In the data rows, 500 means zero.
Every row has a hidden score. In each pair, how much higher is the second row's than the first's? 15 means about the same, 30 much higher and 0 much lower. The score is a weighted sum of the row's numbers plus the product of two more (or one squared), each taken from its middle value.
672;488;684;608;737;498;346;532;339;478;487;653;331;373;636;620;477;594;529;669
535;631;599;372;579;533;737;609;562;422;350;481;580;575;463;311;350;453;492;405 -> 18
589;294;504;812;589;822;351;614;348;360;337;558;485;302;543;360;742;469;480;370
592;650;536;484;581;520;446;630;480;448;621;517;537;645;782;652;637;593;560;477 -> 9
427;362;536;640;623;370;469;658;508;599;494;599;410;424;415;662;561;609;597;563
666;607;556;363;542;484;706;435;458;453;548;746;542;715;688;394;578;483;507;433 -> 21
617;645;547;321;546;520;442;556;502;407;488;522;642;702;568;357;476;416;433;546
313;576;602;551;438;691;410;341;636;577;409;609;804;387;576;468;449;710;454;761 -> 24
384;236;254;760;482;704;181;697;483;339;420;476;350;252;320;432;624;430;414;237
621;338;457;711;600;854;376;722;284;454;442;373;417;258;510;398;888;386;508;310 -> 10
437;476;368;442;170;792;319;447;461;375;457;300;297;334;561;469;462;314;424;443
750;739;467;541;651;159;160;203;653;406;542;0;510;557;435;321;259;772;554;428 -> 17
464;523;795;567;425;543;241;169;682;444;399;437;748;388;686;464;381;797;498;788
675;737;407;262;426;670;627;529;498;466;545;656;443;692;696;394;482;289;469;433 -> 18
553;505;395;425;559;435;724;755;505;431;340;361;594;727;500;483;559;392;390;346
503;392;604;739;569;463;574;494;515;490;552;722;359;436;377;554;450;483;514;537 -> 22
304;557;644;508;355;376;285;203;468;908;623;341;434;426;331;231;585;637;579;505
645;586;570;273;541;474;608;520;614;502;524;633;547;620;598;451;435;389;513;641 -> 16
492;525;459;550;710;515;534;518;574;435;351;589;593;628;449;369;525;553;510;339
202;510;675;529;250;791;444;494;827;389;145;299;804;251;628;439;362;773;447;715 -> 16
506;455;349;420;316;670;392;442;430;454;536;367;290;349;573;679;423;315;454;518
473;217;347;652;545;689;453;800;365;279;349;378;405;340;460;490;674;498;416;289 -> 8
561;501;372;372;513;228;481;439;574;429;327;613;578;491;643;729;327;404;395;522
605;522;414;439;436;423;526;621;523;386;379;516;537;652;732;460;421;427;430;405 -> 17
572;460;492;452;615;515;562;507;406;585;342;706;628;569;709;563;349;290;497;507
493;566;614;548;540;448;486;269;507;607;924;635;346;503;358;325;587;713;672;778 -> 21
113;432;789;436;381;624;327;139;815;539;371;659;842;277;752;609;353;762;385;936
435;455;767;704;717;739;416;655;443;300;613;270;360;353;529;225;624;579;620;425 -> 10
663;622;206;512;681;439;450;692;682;316;321;373;458;714;477;696;368;533;403;424
511;574;575;254;526;557;834;570;492;516;556;498;505;617;518;245;456;390;506;401 -> 20
663;479;532;513;481;415;461;467;564;543;686;563;238;452;469;653;333;449;497;735
464;409;514;483;762;499;532;361;512;616;787;441;312;377;127;531;557;560;609;853 -> 16
582;579;455;303;428;703;474;632;579;356;298;544;675;595;601;510;524;139;446;573
423;686;419;271;516;788;742;631;631;406;643;585;637;673;629;431;503;591;589;527 -> 18
498;530;686;548;450;498;349;385;570;682;736;598;242;507;321;546;518;561;565;841
692;807;439;279;371;607;583;544;521;482;490;546;585;719;774;416;486;351;496;324 -> 14
472;261;498;667;363;996;507;701;395;510;467;354;330;171;311;353;935;486;479;406
443;461;533;634;583;538;588;459;333;528;652;569;378;522;454;696;470;583;630;594 -> 15
376;522;685;365;374;722;683;506;450;533;512;478;556;506;441;338;353;400;555;611
432;497;475;314;413;432;669;681;618;454;467;672;627;613;610;593;480;251;485;422 -> 9
557;161;483;469;452;821;371;674;327;369;392;647;382;365;437;367;756;477;471;401
306;436;706;681;363;96;458;103;275;810;374;749;625;479;624;641;506;504;427;322 -> 7
534;609;712;523;581;429;279;400;560;508;545;542;356;485;437;409;544;436;535;800
519;632;405;223;598;374;716;618;580;389;485;477;620;735;596;519;453;398;449;519 -> 10
466;570;344;582;350;563;330;517;345;477;421;360;276;267;555;583;401;232;475;291
206;231;684;658;309;514;536;353;232;822;604;613;458;287;288;439;543;506;487;423 -> 21
704;361;715;765;475;562;283;690;272;615;572;652;477;450;325;627;792;606;478;503
345;524;479;277;518;650;576;477;702;384;611;778;605;587;517;532;433;379;475;738 -> 19
536;562;337;356;505;259;747;516;526;570;623;497;500;702;521;543;442;456;526;434
256;582;798;585;385;412;503;514;346;752;337;277;546;495;597;446;595;763;593;236 -> 13
567;557;301;424;748;357;381;534;677;250;494;600;579;590;387;501;522;654;486;539
619;753;426;526;434;230;352;302;715;365;170;469;861;439;641;444;400;258;439;522 -> 12
300;478;688;692;305;311;496;205;300;844;525;653;450;404;506;419;514;511;512;377
535;542;410;380;535;523;565;579;624;410;682;694;554;610;656;500;419;483;507;509 -> 14
696;641;487;333;569;491;500;635;395;378;540;628;535;680;866;556;461;529;498;486
614;611;414;268;461;526;562;548;548;465;569;420;448;643;531;405;510;502;431;521 -> 16
558;339;510;636;400;513;611;465;184;765;581;547;486;636;411;579;896;641;452;382
734;680;367;350;389;457;531;458;724;417;415;344;532;624;563;521;414;364;355;571 -> 16
512;368;304;838;836;565;442;625;548;474;426;404;495;189;421;331;800;571;568;425
518;625;581;605;749;342;515;241;549;579;818;483;397;565;418;461;570;701;656;708 -> 21
492;506;557;326;550;672;717;487;714;453;542;541;604;671;421;476;513;356;493;433
140;392;862;500;440;0;201;318;418;729;525;127;135;338;376;692;104;612;600;399 -> 8
508;615;585;603;669;316;300;497;535;593;515;563;352;353;267;593;554;582;511;740
598;552;420;339;556;181;758;642;576;479;366;511;569;639;460;507;472;417;554;352 -> 14
272;355;775;664;269;332;346;414;217;917;605;800;412;391;533;473;526;289;534;411
511;501;571;447;553;561;673;416;406;458;435;693;756;571;509;599;592;331;504;490 -> 11
527;658;331;265;575;320;734;328;604;519;560;448;560;597;570;406;282;357;520;548
442;351;635;702;403;446;387;326;571;690;400;602;639;390;301;571;657;735;440;669 -> 10
689;698;223;381;658;309;603;522;684;297;537;580;539;663;573;435;272;594;467;410
231;427;802;657;335;525;594;253;206;869;519;461;492;308;411;270;631;632;610;306 -> 17
442;462;410;520;688;381;634;563;585;508;445;527;482;537;491;549;354;589;460;367
625;665;436;411;698;456;715;509;510;500;582;711;641;754;570;527;341;451;473;506 -> 18
455;641;542;557;650;542;583;511;515;447;474;650;561;587;637;539;576;408;580;336
364;341;641;539;548;531;579;516;382;673;548;572;454;337;387;458;428;446;590;635 -> 16
691;615;235;347;731;556;717;659;538;460;621;509;575;725;627;577;450;522;556;452
491;436;792;529;784;602;504;426;279;647;785;594;233;485;430;500;603;827;646;590 -> 17
832;852;482;472;402;512;436;298;726;565;517;441;866;614;607;314;512;506;338;576
413;248;496;703;446;521;328;410;430;638;361;433;569;347;393;615;721;759;342;633 -> 15
462;368;820;531;717;442;447;470;490;637;713;701;268;488;386;538;555;487;507;802
582;508;389;267;534;449;701;565;565;507;495;505;511;580;465;564;231;472;520;465 -> 15
628;626;323;163;418;382;784;531;459;512;542;474;466;645;764;523;329;444;486;438
636;660;414;371;447;406;426;599;556;361;408;496;630;697;553;576;314;319;464;366 -> 3
201;467;790;599;381;504;383;420;376;738;425;457;662;313;456;189;683;602;576;321
548;313;515;488;554;224;432;488;447;571;679;482;371;414;245;680;673;608;515;732 -> 13
581;496;650;810;536;435;417;331;260;883;829;542;557;580;167;217;881;711;586;489
594;619;462;510;524;466;527;613;612;470;594;702;587;704;631;573;515;460;522;470 -> 12
548;599;463;507;559;555;437;474;606;452;434;650;561;611;594;461;396;514;525;434
360;339;750;536;546;548;589;468;288;662;612;460;212;403;390;595;489;621;663;540 -> 13
565;615;402;254;361;600;769;543;548;423;412;638;651;664;712;536;485;345;466;397
439;391;659;703;660;421;299;385;463;588;565;469;338;268;359;743;516;501;497;639 -> 8
514;363;571;513;240;535;427;174;541;591;424;416;708;292;367;558;738;894;420;739
400;391;543;527;380;539;932;525;270;803;767;568;431;666;96;366;805;682;540;338 -> 13
530;384;596;733;726;352;403;393;437;659;738;477;248;526;168;411;506;641;594;598
397;283;744;644;315;49;333;188;220;785;214;563;444;274;687;887;276;334;400;399 -> 9
687;668;391;434;483;341;546;651;587;433;551;586;471;625;578;527;429;486;533;437
711;561;417;204;498;593;564;748;473;496;646;346;508;834;460;238;710;594;513;530 -> 20
766;597;102;551;564;540;544;625;541;378;491;479;607;558;622;564;478;456;448;450
582;335;579;579;357;518;506;445;217;828;745;456;484;686;227;391;934;775;479;487 -> 18
642;442;348;269;313;767;119;532;518;348;441;514;306;388;515;729;347;274;443;599
579;536;542;241;616;395;638;433;602;458;638;542;462;644;448;588;465;470;567;634 -> 18
495;572;388;528;620;422;548;553;629;438;537;797;513;519;596;653;280;497;479;421
573;442;598;335;397;390;598;690;364;490;445;587;537;637;464;544;466;318;479;355 -> 12
651;668;384;460;631;461;636;535;532;437;579;529;545;681;470;427;470;566;580;434
503;575;555;395;570;372;547;532;631;435;260;660;664;571;523;540;469;293;422;477 -> 14
186;552;803;417;249;270;539;236;379;823;516;0;286;418;332;225;340;691;634;328
529;225;405;705;636;785;376;874;388;391;449;517;416;302;308;332;661;463;606;277 -> 16
337;506;767;771;432;341;245;355;366;758;399;525;426;223;407;440;433;470;527;471
356;347;564;670;532;551;524;394;265;734;751;718;402;694;365;514;745;785;500;453 -> 19
360;210;552;630;467;480;529;486;237;785;488;464;448;471;360;471;688;631;473;434
542;508;449;513;413;588;494;448;520;405;459;232;286;314;505;686;426;483;448;486 -> 16
630;635;485;409;454;549;653;355;637;414;560;706;579;669;441;511;460;349;468;694
548;497;486;444;548;277;177;408;532;611;497;441;225;602;409;821;431;485;507;681 -> 10
609;732;410;524;791;502;583;494;547;382;497;438;553;528;545;532;365;475;499;409
492;353;290;757;579;800;219;656;458;354;467;474;546;312;425;464;720;460;593;499 -> 19
585;430;723;471;615;354;620;557;397;613;679;657;343;506;338;493;434;478;559;675
626;590;501;482;691;526;691;708;593;406;512;602;617;709;566;456;681;517;522;452 -> 13
696;498;330;529;216;390;131;464;704;389;168;203;306;198;368;697;225;412;356;396
548;591;426;385;363;444;475;440;610;397;286;564;524;477;524;555;382;310;317;642 -> 17
583;501;472;261;466;545;573;616;563;350;547;631;491;745;686;660;504;280;434;598
538;550;432;415;613;580;689;638;632;354;482;481;565;473;536;467;497;433;493;458 -> 12
492;645;542;434;582;589;803;528;487;520;556;655;569;570;796;570;487;274;491;490
564;411;577;653;348;526;530;309;420;839;770;478;527;602;121;183;999;738;509;495 -> 21
663;640;478;316;552;371;521;568;515;476;596;565;401;654;698;611;361;452;605;375
517;521;444;527;528;564;742;650;552;403;480;381;634;681;498;439;523;504;525;341 -> 9
390;570;348;449;480;426;718;619;623;502;393;429;564;490;573;449;389;356;480;410
265;497;867;762;412;465;555;210;341;860;708;616;449;495;562;290;620;789;624;495 -> 24
441;299;515;668;463;457;507;336;302;748;699;662;532;566;150;226;790;619;463;512
668;681;352;533;475;714;426;455;517;362;436;368;310;344;674;531;515;472;488;356 -> 11
658;399;341;552;255;696;344;525;345;349;348;318;335;463;613;617;522;342;409;359
576;626;522;442;623;621;804;697;410;542;541;600;565;561;691;498;526;336;519;438 -> 9
461;211;468;652;465;584;346;748;228;319;367;327;431;328;540;292;670;411;473;184
307;389;832;799;360;353;379;345;209;730;192;736;432;257;535;501;486;518;486;336 -> 28
96;134;749;846;327;675;527;325;427;582;583;534;574;188;448;530;682;794;482;571
564;741;681;356;575;684;699;355;592;556;840;617;551;751;504;153;590;595;655;598 -> 21
579;568;320;209;492;464;774;582;566;264;448;555;482;532;575;594;396;371;409;533
548;423;277;500;390;539;281;520;504;294;329;436;286;292;605;790;424;316;354;393 -> 11
603;413;373;376;260;655;402;603;401;319;472;221;335;405;556;500;498;430;373;297
413;486;563;415;272;551;350;381;763;482;356;231;740;508;658;566;430;954;424;668 -> 9
526;657;558;291;522;546;822;465;537;510;599;393;543;611;554;346;478;501;576;509
696;617;364;577;577;565;374;649;552;290;301;664;564;609;729;622;603;392;414;530 -> 11
524;363;422;675;477;484;550;430;289;837;662;636;406;496;306;466;798;708;513;491
628;516;522;312;520;357;607;447;535;458;614;378;559;642;482;454;390;676;528;531 -> 20
636;657;394;628;646;382;443;601;533;387;336;683;631;606;443;499;573;462;440;411
598;613;368;502;608;320;548;401;549;362;464;506;590;648;564;434;339;454;428;465 -> 7
560;741;443;542;709;529;524;547;577;283;367;688;678;671;587;548;555;495;488;490
419;193;461;638;474;658;283;757;284;354;535;504;247;400;542;595;699;561;505;255 -> 8
264;416;615;644;365;544;561;280;713;390;238;397;841;258;558;556;345;779;428;774
551;688;339;464;538;551;475;539;612;488;450;547;532;541;596;425;429;157;533;594 -> 17
262;618;656;516;605;661;566;273;757;552;435;416;872;500;534;488;523;983;558;722
478;579;474;341;317;486;588;618;569;427;426;542;577;668;632;489;473;298;488;437 -> 12
599;347;560;642;393;456;397;446;337;740;524;520;577;605;225;602;723;650;449;360
531;415;359;528;397;463;383;444;427;302;239;212;312;328;492;626;409;432;404;367 -> 17
664;647;524;500;595;655;603;636;438;535;733;636;519;692;513;295;558;445;600;441
617;661;466;253;622;461;640;568;547;516;484;600;463;546;655;554;376;363;510;501 -> 11
678;816;317;468;593;353;767;467;611;359;507;501;634;651;505;457;380;468;580;425
252;395;749;792;411;358;425;317;488;776;429;580;616;398;440;181;611;598;591;333 -> 20
502;242;502;717;337;701;251;678;325;312;275;218;461;397;525;250;707;723;510;276
600;660;322;382;651;427;707;728;577;364;365;583;596;734;564;613;432;411;408;472 -> 12
189;336;710;483;507;386;415;462;204;614;614;220;203;370;551;695;318;539;540;463
700;766;471;376;845;512;504;534;647;371;451;459;499;545;730;592;354;475;407;560 -> 15
547;368;585;706;703;335;352;370;289;682;681;674;357;506;386;662;517;592;557;736
466;170;581;573;449;705;232;837;342;362;393;235;424;412;568;307;611;378;443;338 -> 14
507;351;613;757;706;499;358;591;390;657;766;651;258;473;218;415;543;594;643;669
484;370;205;502;252;704;333;596;436;302;294;272;249;183;561;789;294;302;422;340 -> 10
608;602;287;477;684;91;541;379;476;503;405;573;584;571;594;578;253;477;423;346
429;335;579;677;411;273;213;331;505;635;477;524;685;438;329;579;806;837;385;685 -> 17
511;601;493;596;596;467;511;632;591;385;465;769;620;580;503;433;353;486;469;394
569;574;423;338;528;332;641;570;441;499;495;254;488;659;626;463;242;412;485;432 -> 1
661;726;482;246;452;390;521;504;481;365;415;583;463;703;777;557;333;457;356;409
481;269;450;669;531;868;147;788;462;348;552;465;408;255;493;462;882;565;579;498 -> 16
476;475;468;472;471;452;527;623;513;426;454;700;520;621;662;655;587;282;432;666
524;577;463;353;532;493;352;589;499;406;473;478;586;623;567;547;439;512;495;546 -> 16
694;564;470;440;582;470;745;624;453;392;476;412;568;771;534;486;644;398;518;249
428;485;673;634;273;656;464;125;311;767;725;145;530;445;458;427;577;938;532;579 -> 17
406;433;631;810;676;384;421;528;341;608;859;616;308;552;482;431;604;682;681;531
706;586;466;463;490;448;515;497;617;494;662;664;541;669;543;572;615;443;522;578 -> 15
612;464;371;430;241;550;312;531;355;385;284;105;357;267;488;551;401;474;396;306
685;671;548;393;568;450;548;445;551;574;572;523;577;843;716;345;590;463;484;392 -> 14
553;326;585;668;245;482;383;180;388;730;388;531;726;260;197;506;836;697;326;612
279;157;851;556;356;438;449;290;403;644;403;402;621;354;106;408;863;719;454;683 -> 17
322;576;569;439;466;689;642;584;544;405;504;589;505;525;599;449;403;232;477;655
542;376;248;433;369;617;222;487;504;320;444;287;226;182;550;611;467;288;428;562 -> 20
389;419;669;668;369;488;290;389;510;604;477;477;587;431;353;502;659;630;432;599
360;356;617;740;274;594;275;265;560;540;343;563;748;412;385;545;720;703;398;713 -> 18
382;244;736;537;590;556;480;444;419;496;466;650;383;461;508;621;477;530;491;722
462;498;584;408;509;447;532;470;390;456;499;606;412;597;590;607;363;444;541;435 -> 14
679;604;429;463;731;399;451;419;593;539;749;489;631;644;486;463;648;656;617;580
587;609;419;370;572;359;603;460;527;496;672;438;512;709;612;505;286;395;595;374 -> 16
536;625;351;419;382;487;560;574;608;415;349;638;597;593;621;441;459;275;432;492
630;611;518;365;423;346;286;288;547;436;448;286;623;544;574;434;231;453;448;640 -> 17
518;535;640;564;663;432;320;480;374;618;493;518;352;414;404;492;552;693;527;564
455;224;393;808;577;689;424;739;365;377;431;302;375;316;172;485;803;582;588;248 -> 11
422;581;393;445;633;478;684;666;557;456;451;583;534;547;619;529;421;489;456;384
501;509;459;357;569;424;436;530;646;252;259;705;593;463;605;657;287;341;394;617 -> 15
448;365;506;724;152;729;286;324;419;661;414;544;771;302;348;369;805;806;430;572
634;445;271;540;407;499;331;629;518;334;351;340;355;414;436;632;472;251;336;297 -> 5
360;382;657;569;613;391;474;551;407;539;755;725;263;455;474;613;424;424;609;644
626;537;473;513;559;521;436;274;518;578;486;433;432;392;546;786;378;481;449;719 -> 15
512;499;435;523;308;761;430;407;359;421;500;226;387;385;511;434;544;386;522;387
526;554;436;146;600;480;727;535;658;400;598;472;537;523;504;531;458;388;528;634 -> 16
618;647;404;328;508;601;554;601;521;362;641;557;539;690;624;603;489;411;492;421
217;650;443;372;315;400;661;451;564;389;328;480;621;425;560;440;338;379;504;570 -> 15
399;551;691;562;414;734;692;341;775;541;248;441;832;504;542;410;474;920;372;731
632;623;326;300;379;478;611;454;693;407;439;702;584;489;538;494;177;407;447;581 -> 8
506;611;501;480;439;577;680;537;686;352;260;622;661;678;753;534;439;426;475;398
431;520;466;456;570;444;595;504;571;512;523;606;547;491;495;574;445;344;485;439 -> 11
374;347;456;610;633;599;333;738;286;324;322;553;414;449;584;568;637;391;534;359
640;399;557;470;423;444;597;589;331;417;266;553;524;630;583;660;438;383;468;457 -> 14
537;475;422;403;476;527;434;503;364;377;512;216;394;378;480;546;509;468;477;403
405;514;694;457;434;689;518;274;820;466;437;235;732;432;634;585;390;977;423;910 -> 9
608;639;462;524;520;431;560;462;525;445;407;577;683;624;462;561;588;432;373;491
447;395;512;786;540;363;378;376;303;698;754;556;282;343;222;564;615;645;637;685 -> 17
441;562;622;269;465;631;758;649;379;386;732;350;477;619;584;368;449;396;521;461
621;686;326;492;424;570;504;457;622;421;381;621;577;699;676;494;350;376;366;463 -> 18
541;709;477;359;608;603;714;735;516;439;551;466;532;683;664;589;341;391;534;341
410;637;408;444;635;407;618;740;588;315;306;543;516;472;630;551;253;434;498;459 -> 19
562;609;294;114;462;389;777;374;725;531;656;461;477;700;463;409;448;415;498;489
483;578;327;346;410;648;623;603;469;462;638;596;503;661;560;564;403;403;517;479 -> 3
550;638;452;353;512;565;770;497;612;379;472;336;641;510;598;661;313;442;518;502
542;472;362;380;199;704;511;481;379;448;423;87;328;369;610;618;381;313;451;510 -> 27
510;442;658;859;801;511;304;578;359;441;530;497;356;362;341;722;565;739;525;690
532;295;473;608;599;780;264;573;427;423;561;638;447;368;477;360;909;515;530;403 -> 15
234;275;847;577;313;514;609;309;178;826;459;345;391;409;475;336;638;699;515;381
564;565;450;425;548;396;370;565;571;400;494;654;410;502;668;640;552;465;557;541 -> 14
523;175;333;747;448;717;248;709;324;306;365;451;355;283;250;564;897;308;452;331
495;569;384;509;346;521;616;455;668;491;340;768;659;502;467;581;378;247;412;395 -> 18
377;370;538;808;699;395;502;553;208;603;637;642;356;394;371;505;735;528;635;510
421;279;589;552;597;338;393;667;451;742;724;680;191;412;365;545;575;578;644;612 -> 15
590;537;548;515;599;351;419;283;499;631;675;503;248;512;347;491;358;667;504;618
620;744;364;167;523;525;852;558;655;371;558;481;582;641;525;420;453;361;498;648 -> 18
618;446;503;610;823;463;399;605;504;502;627;625;334;501;467;687;547;624;510;632
597;508;379;250;561;472;608;668;473;504;567;393;431;611;775;591;240;501;525;514 -> 21
214;447;781;429;400;122;225;516;395;643;337;375;438;400;547;703;322;517;454;315
594;655;391;540;659;310;634;502;632;339;404;632;587;547;496;633;399;488;474;461 -> 17
597;636;335;364;536;295;560;572;634;420;490;462;628;625;533;565;379;455;525;486
666;508;259;623;293;665;386;394;414;468;421;459;335;254;532;479;470;300;446;406 -> 20
243;325;702;704;287;399;331;272;268;798;586;573;426;316;436;572;510;367;466;395
634;612;336;578;670;266;662;514;586;507;452;399;630;598;424;620;399;461;504;337 -> 11
484;482;382;484;165;727;186;502;428;415;449;304;306;231;664;575;498;291;507;553
196;216;583;465;175;0;441;320;326;759;415;222;337;477;148;577;303;518;557;312 -> 11
196;327;772;495;118;304;397;433;362;778;524;143;317;302;451;552;209;552;508;345
443;385;524;812;520;772;293;751;435;392;580;277;411;340;194;243;880;552;614;480 -> 21
425;204;522;876;634;661;328;788;382;342;429;632;342;345;521;547;719;519;513;372
408;404;680;641;518;552;472;544;326;678;745;424;326;572;253;574;563;635;645;495 -> 11
591;540;470;414;721;447;576;524;318;712;709;379;423;605;252;482;880;697;528;579
66;323;725;706;288;475;696;284;264;856;389;466;593;431;453;267;548;674;557;331 -> 22
462;554;450;478;467;495;663;712;424;480;576;660;471;627;574;435;542;400;546;391
334;177;339;741;720;618;327;790;358;461;561;536;475;414;230;312;862;481;561;413 -> 17
503;533;411;515;432;462;626;638;496;340;443;701;678;624;519;513;534;377;346;251
753;646;414;278;620;466;801;648;618;425;616;452;559;718;326;395;415;458;496;520 -> 13
608;713;365;344;695;565;619;521;697;402;614;477;523;714;618;459;554;485;510;416
474;335;355;669;694;628;266;833;495;318;335;399;491;360;501;495;714;485;498;397 -> 13
486;515;774;528;709;653;519;267;513;612;844;569;349;440;391;442;476;681;591;818
634;588;490;487;647;286;568;612;618;413;421;612;665;663;627;489;591;327;444;423 -> 8
527;422;411;513;306;599;435;501;550;355;321;302;468;384;527;600;458;463;474;298
490;548;379;429;567;457;548;363;614;387;529;250;492;579;358;405;465;549;554;375 -> 17
419;280;379;688;566;731;338;798;478;422;393;459;469;387;312;372;762;525;477;366
427;126;475;703;378;605;169;717;443;295;345;349;604;348;320;349;750;496;449;242 -> 9
642;641;316;368;618;561;674;546;651;420;511;427;547;634;349;479;461;581;602;548
313;489;726;506;216;815;387;182;623;562;487;401;710;397;629;445;420;807;438;794 -> 16
442;274;353;556;525;619;558;826;562;333;407;293;446;490;579;527;568;565;476;361
427;353;480;634;412;450;678;404;235;838;551;659;550;586;169;577;831;724;316;363 -> 24
359;488;658;357;403;578;619;749;486;517;428;631;591;785;454;245;506;428;551;401
529;337;563;731;629;669;325;606;356;335;536;435;388;339;492;229;628;718;643;386 -> 5
426;560;465;448;597;588;720;534;652;363;522;440;611;676;687;564;609;387;454;516
537;441;375;886;549;467;243;896;441;311;271;461;442;356;402;471;595;397;517;382 -> 22
558;435;425;422;619;369;622;776;602;435;434;587;415;689;368;573;544;430;487;445
477;502;650;714;662;433;406;536;393;683;602;632;240;500;435;330;646;427;502;499 -> 24
456;295;558;614;507;375;534;531;307;567;590;709;381;407;377;765;550;507;535;547
475;621;433;537;425;500;578;652;617;538;287;835;528;562;609;463;430;323;514;353 -> 28
